In the rows, 128 means zero.
The rows of X fall into several groups, which share some directions, and each row is roughly a mix of its group's hidden directions.
X (126 x 11):
[[130 121 166 186 128 130 156 157 141 149 118]
 [ 85 134 115 107 148 158 131  87  96 103 129]
 [134 109  81 112 109 130 104 115 109  75 136]
 [121 143 101 110  79 127 122 150 171 114  98]
 [117 146 180 148 151 123 152 129 151 171 120]
 [138 102  90 113 103 141 119 113 103  75 139]
 [ 77 122 140 128 169 146 142 101  98 107 137]
 [122 130  75 145 127 129  97 116 161 170 124]
 [137 101  85 107 105 137 110 130  99  81 139]
 [109 145  89 140 146 134 129 130 149 190 118]
 [139 109 171 146 176 130 145 125  86 131 140]
 [155 139 141 149 104 105 128 159 175 165 126]
 [127  93 105 105 119 139 122 118  90  73 134]
 [137 105 152  88 133 134 128 103  77  99 142]
 [152 133 171 106 142 157 123 119 140 152 176]
 [120 148  96  88 150 125  99  80 109 131 120]
 [131 108 165 175 144 136 155 155 103 143 150]
 [147 115 174 108 108 133 130 127 123  71 147]
 [172  89 156 166 142 125 117 122 103 115 146]
 [156 159 124 132  96 107 135 167 133 156  89]
 [144 134 135 170 125 134 100 131 193 129 131]
 [136 105  94 107 121 143 112 114  86  79 137]
 [164 131 148 136 108 103 125 151 177 165 120]
 [127 132  95 146 147 138 141 148 158 187 110]
 [129 164 147 145 141 110 139 150 150 183 104]
 [165  85 154  92 121 136 116  96 147 121 144]
 [153 102 181 100 129 138 120  90 150 126 142]
 [104 109 118  89 117 125 141 117  74  96 113]
 [ 89 143 100 128 130 101 147 116  98 104  85]
 [129 154  84  79 104 109 111 103 133 118 116]
 [128  96 128 160 101 162  88 154 145 105 117]
 [141 152 123 179 134 131 107 164 167 149 125]
 [104 117 123  74 118 129 149  99  93  99 121]
 [107 128  90 123 110  98 127  97 180 142 141]
 [130 126 179 104 137 141 133 122  93  79 133]
 [134 104 107 167  78 129 109 151 161 125 126]
 [114 132  90  68 144 113 122  96 137 123 142]
 [106 114 104 135 118 104 125 124  93  81  87]
 [162 132 140 111 125 156 108 117 165 154 175]
 [117 141  72 105 110 138  97 115 167 138 136]
 [156 127 159 132 164 178 113 144  98 120 140]
 [124 158  93  91 121  88 164 126 129 151 115]
 [133  92 169 105 137 133 119 102  84 107 148]
 [152  98 160 175 139 150 132 159 106 129 147]
 [164 122 150 143 103 106 126 156 176 157 132]
 [143 118 177 108 137 142 121 120  91  83 142]
 [108 146  81 179 141 120 120 145 105 109 142]
 [136  97 172 105 151 137 136 114  78 122 142]
 [129 132  68 137 122 116 125 115 160 173 122]
 [109 160 116  85 136  92 158 110 100 137 109]
 [139 137 172 119 163 175 130 153 102 115 120]
 [149  97 137 166 141 162  88 119 131 124 162]
 [126  98 116 110 129 142 118 107  86  72 140]
 [ 91 156 111 177 136 112 149 160 137 146 121]
 [125 145 107  81 144 111 114  73 148 123 135]
 [143 155 135 141 100 109 153 169 139 159  90]
 [107 123  90 118  79 118 124 140 177 123 136]
 [ 96 130 101 120 119 108 148 123 103  88  81]
 [117 103 123 103 137 121 123 103  62 107 119]
 [153 160 124 145 100 109 140 167 143 163  97]
 [127  98 159 191 141 135 141 150 117 146 137]
 [155 125 159 156 116  94 136 158 168 153 119]
 [135 147 121  86 147 125 111  75 156 119 151]
 [110 158 165 143 144 130 160 117 154 172 109]
 [171 149 132 144 119 107 118 156 155 176 119]
 [126 163  99  75 141 101 144  99 117 141 132]
 [133 123 169 138 170 133 130 102  80 125 149]
 [115 148  92  81 110 102 116  96 143 116 106]
 [116 130 115 174 148 129 115 146 157 182 119]
 [ 89 137 105 153 143 119 130 152  99 118  77]
 [120 133  95 160 135 116 136 139 162 185 117]
 [126  90 177 116 149 130 146 123  83 111 125]
 [148 140 122 159 129 129 108 121 192 157 144]
 [123 132 170 150 153 115 145 130 168 174 131]
 [168  91 162  89 122 138 111 101 131 115 142]
 [ 88 132 119 150 146 112 146 141 101 115  74]
 [131 116 152  95 103 122 132 122  89  73 141]
 [107  98 122 114 149 150 115  87 112  89 160]
 [137 125 168 155 151 161 133 164  97 129 101]
 [106 126  98 110 146 150 116  92  87  90 134]
 [135  85 157 182 145 125 145 143 122 139 151]
 [165 115 164 148 114 109 128 152 171 157 141]
 [141 153 141 129  98 109 151 170 135 155  85]
 [133  94 173 160 149 144 150 159 122 124 154]
 [111  98 125 115 154 153 112  93 108  94 165]
 [158 122 153 139 161 180 117 159 105 129 133]
 [121  90  92 115 122 138 119 117 102  75 147]
 [121 137  95 100  92 125 129 142 188 122 127]
 [169 127 173  93 109 119 118 113 156 144 109]
 [113 170 132  96 154 105 164 112 100 150 117]
 [129 101 122  72 118 137 137 103  89 100 131]
 [ 93 116 119 145 138 115 122 133  86  93  82]
 [161 119 157 123 114 137 111 146 107  67 136]
 [109  94 129 121 156 145 112  89 123  94 167]
 [139 101 166 152 165 133 129 125  75 121 134]
 [137 130 151  83 120 140 142 120  95  73 130]
 [124 162 155 143 141 117 139 140 159 185 113]
 [150 155 134 137 106 103 143 168 142 163  90]
 [ 82 130 114 138 134 114 140 136  97 100  77]
 [132  98  93 108 117 137 110 121  95  75 142]
 [144 144 135 182 139 127 113 156 171 153 129]
 [152 131 158 136  95 101 139 156 172 153 111]
 [ 89 118 117 111 148 156 138  99  86  94 134]
 [142 160 114 169 144 127 123 146 170 169 126]
 [133 118 149  85 124 142 134 120  86  76 127]
 [154 117 153  99 125 148 123 103 154 154 178]
 [122 104 111 104 141 147  96  89 117  91 162]
 [121  98 121  83 112 116 143  97  87  98 126]
 [114 154  92  71 130 119 114  92 124 123 140]
 [134 115 153  95 108 140 119 118 111  64 137]
 [119 122  68 113  90 118 108 132 163 130 126]
 [120 167 126  89 165 119 157 109  99 152 134]
 [118 127  82 117  93  87 131 108 164 137 139]
 [120 161 125 171 140 140 123 170 166 147 110]
 [125 145  89  79 118 123  97  90 126 112 138]
 [158 107 159 141 169 127 123  98  98 121 161]
 [121 129  82 112  87  90 122 104 156 127 140]
 [143 125 169 118 163 173 127 155 101 109 122]
 [ 90 112 121 113 157 153 136  88  98  97 139]
 [123 103 124  91 119 115 124  95  71 107 140]
 [145 139 122 173 131 137 107 155 183 150 126]
 [162 130 153  85 126 112 116 107 160 154  96]
 [127 152 163 149 142 114 135 147 163 182 124]
 [126 150  85  87 119 110 100  85 124 124 121]
 [102 118 109 147 120 101 156 150 112 102  77]
 [123 109 155 177 134 147 149 173 107 145 131]]
Here is one row of each group, with its name. Which group are the others in?
[135  87 140 164 115 162  93 142 149 107 149]
<22>
[143 138 124 182 141 132 113 161 169 150 115]
<50>
[118  99 122 113 143 153 108  91 109  87 164]
<118>

[128 120  89 132 145 132 132 122 146 198 126]
<50>
[ 85 124 105 143 129 102 146 136 100 112  79]
<50>
[133 118 156 136 165 129 128 104  72 128 160]
<22>
[180 126 135 109 124 146 114 125 137 156 179]
<50>
[108 153  93 155 118 118 143 153 172 152 103]
<50>
[161 122 152  75 110 125 100 102 155 131 118]
<118>
[146 107  89 110 119 143 110 118  85  85 137]
<118>
[121 154  97  73 135 116 111  89 109 121 129]
<22>
[138  88 157 180 149 141 138 152 117 137 148]
<22>
[175 133 137  94 136 122  84 108 151 156 130]
<118>
[ 82 140  83 166 119 128 148 141 116 101 130]
<118>
